In the data rows, 128 means zero.
Here are some points, each followed by its number:
[ 83 130 172 137 125 111 131  99 178  89 139 137 122 141 120 130 124  84
 145 103  91 134 144 152] 0
[ 94 161 134 131  91 113 174 110 111 108 159  96 100 112 114 115  79  21
 164 111 155  77 101  87] 1
[174 125 149 138 145 108 133  98 186  95  90 167 129 108 132 127  91 101
 132  93  80 132 126 127] 2
[106 120 110 145  59  70 112  91 125 115 140 126 128 155 155 109 100 106
 131 126 165 121 117 137] 3
[ 76 157 157 149  77 117 167  45  93  60 204 129 152 125 139  44 127  46
 188 125  97  98  86 126] 4
[197  94 146 139 107 129 123 139 180 101 108 105 141  89 139 137  83 117
 108 121 109  63 108 128] 5
[110 139 154 133 111  76 108 106 129 126 166 106 141 111 171 101 143 132
 170 141 122 141 130 157] 6
[103 174 255 128 123 144 136  96 166  98 136 131  86 144  77 126 182  70
  81  97   7 152 125 255] 7
[ 93 138  97 133 104 121 135  61  92 103 159 125 128 129 125 110 109 117
 143 158 161 112 101  47] 8
[125 131 135 101 139  81 147 186  52 127 127 200 215  87 155 101 171 143
 212  72 109 147  83 150] 9
[127 115 110 116 120  72 165 232  59 205 102 211 191 126 176 111 154 193
 165  55 169 183 154 104] 10
[ 68 152 158  84 173 145 163 176 162 139  93 123  95 131  58 139 156 141
 118  84  70 136 153 171] 11
[130  83 124 154 134 136 135  98 169  92 113  93  98 139  92 125 103 113
 108 164 101 128 144 124] 12
[ 79 150  94  87 168 118 155  87  70 131 152 129 110 146 143  76 120 114
 141 164 138 182 127  29] 13
[142  84 121 126  90  99  96 138  73 190 102 213 183 119 157  98 155 185
 159  77 174 162 127 177] 14
[ 94 141 106 159 161 151  95 129 119 132 143 127  93 110 112 144 119 122
 107 209 169 132 159  54] 15
[ 79 120 141 121 134  99 164 121 173  66 143 109 153  88 106 149 153  90
 139 126 116 133 137 151] 16
[141 123 195  91 169 100 114 209  44 144  81 197 196 119 139 139 216 162
 151  22  87 194  38 212] 17
[179  51  71 124 173 167 152 150 200 112  63  66  85 162 121 188  83 125
 105 146 161 101 160  68] 18
[120 112 135  97 163 155 132  46 166  91  98  93  82 165  99 132  81  90
 101 119  76 147 109 144] 19
[134 116 176 162 105 102 154 105 170  99 145 145  98 125  89 146 117  77
 135 101  79 119  96 176] 20
[124 144  98 143 133 126 138 192 108 174 157 144 165 171 152  91 149 142
 170 141 160 140 143  57] 21
[118  86 113 144 134 161 151  87  94 103 153 137 132 132 145 100  78  86
 150 152 160 114 130 107] 22
[185 187 135 195 127 194  84  88  22 136 167  81  84 193 122 113 182 135
  92 188 169  81  93 206] 23
[197  75 114 106 231 102  96 255 110 174  42 180 181  92 130 203 201 219
 110  80  74 178 106 170] 24
[200 106 185 127 156 104 154 255 126 196  76 196 190  97 121 150 156 216
 125  42  28 139 115 205] 25
[147 202 167 197 147 190  76  61  60 147 147 100  85 151 110 156 211 208
  87 198 115 123 147 228] 26
[153 127 129 126 198 192 119 149 147 127 129 110  62  89  62 141 124 137
 103 192 111  94 148  86] 27
[120 236 190 196 163 184  70 105  52 143 181  77  96 132  88 137 241 236
  87 232  94  83 174 253] 28
[190  87 101 108 190 125 141 222  30 176  54 207 176 115 122 136 118 208
 138  50 167 200 119 125] 29
[146 101 144 155 104 116 116  95 190 121 127 147 115 125 138  96 108 131
 143 144  96 117 182 125] 30
[ 99 153  95 133 128 125 170 124 161  95 124 105  96 123 113 130 136  88
 107 113 120 116 108  75] 31
Which three points above are nearest to each new point by angle, seen from the average point of the numbered points? Their numbers follow each, nearest first.
[177  98 120 127 105 190 144  88 158 120 108  69 110 148 109 154  75 113
 118 138 127 104 140  88] 18 12 5
[120 150 124 136  85  87 175 143 128 133 151 127 145 142 133  59 115  92
 171 110 107  84 110 135] 4 1 3
[106 133  64 106 114 135 131 135  89 147 169 119 147 129 164  93 118 113
 144 158 203 105 119  35] 8 21 13
[135 217 144 149 177 142  66 219 119 207 138 108  44 157  98 167 180 204
  73 207 127 101 141 165] 28 26 27
[157 132  92 135 138 161 142 167 144 158 114 140 143  67 122 109 134 145
 115  85 113  78 129  64] 5 27 31
[ 49 189  92 138 142 116 146 183 119 200 146 115 166  78 101 108 186 105
 166 103 130 163 107  80] 21 10 9
[209  62 147 129 186  78  58 238 117 152  36 177 148  55 111 249 161 204
 111  79 102 197 117 190] 24 25 29
[137 102  65 122 133 103 135 227 159 176  99 132 142 102 102 161 143 153
 115 125 137 134 139  86] 24 10 18
[174 201 166 184  79 174 104  61  72 141 170 114  82 123 170  81 127 165
  93 190 111  76 108 170] 23 26 28
[ 94 109  53 136  89 132 166 111 133  98 140 112 139 156 141 125 124  98
 150 106 170 109 177  71] 8 22 31
[119 206 151 128 112 180  88  64   4 176 186  95 124 177 191  70 147 145
 106 204 203  94 116 139] 23 26 28
[103 130 141 131 119  90  95 152 195 167 108 119 145 118 136 139 159 134
 114 115 137 156 165 139] 30 6 16
[152  97 116 139 112 129 129 163 133  83 108 120 146  70 119 175 115 112
 117  96 141  76 100 116] 5 18 31
[100 122  78 117 173 119 145 174 156 180  76 111 109  81 107 165 118 105
 125 116 139 120 152  64] 18 31 15
[175  74 165 123 150 199 171  29 153  53 126  55 105 167  97 131  78  72
 127 106  67 152 100 181] 19 12 20
[122 228 189 132 161 157 110 200  44 183 149 169 172 122 158 118 217 242
 147 166 120 104 120 166] 28 26 17
[120 108  57 126 131 131 176 129 113 136 131 118 135 102 111 144 123 124
 160 129 170 127 133  84] 8 22 18
[ 91  95  72  89 117 158 145  61 100 127  98 125 130 173 134 118  83  82
 144 111 177 150 146  90] 22 8 13
[135 112 146 105  96 127 137  63 151  84 154 114 114  92 155  89 133  91
 149 135  91 131 106 108] 4 8 1
[112 115 152 108 147 111 143 161 100 143 123 176 156 102 110 125 161 158
 132 127  77 150 130 143] 25 17 9
[159 105 199  95 147  91 155 167  57 122  80 192 189 120 121 106 193 154
 165   8  64 221  92 234] 17 9 25
[ 42 165 132 151 107 114 128  70 214 102 178 107 130 138  97 125 153  66
 182 122 160  95 175 144] 0 16 1
[114 143 144 107 102 117 126  42 103  90 157 113 145 100 126 110 156  94
 149 124 138 125 149 161] 4 6 16
[134 106 138  94 126 139 202 136 137 108 127 153 162 151 158  20  90  63
 133  33  79 125  86  96] 4 2 1
[145  77  56 142 105 133 127 159 147 149 128 135 134 151 160  91  65 142
 105 140 152  79 128  62] 18 21 22
[158  58  29 150 178 150 104 166 254 182  80  88  84 127 124 199 100 166
 102 172 168 147 180  69] 18 15 27
[177  55 217  88 163 170 145 194 168 138  54 152 147  56  95 110 122 120
 111  46  28 146 121 169] 25 24 11
[102  79  70 118 129  87 109 189 138 159  90 149 149  94 140 145 101 157
 118 118 143 130 144  78] 10 29 18
[123 150 225 101  82 140 108 154  59 156 180 118 193 151 195  70 229 168
 169  90  73 118  66 245] 17 9 6
[119 149 145 139 117 108 128  44 155 109 164 104 121  95  85 120  75  78
 143 104  92 123 145  98] 1 0 4
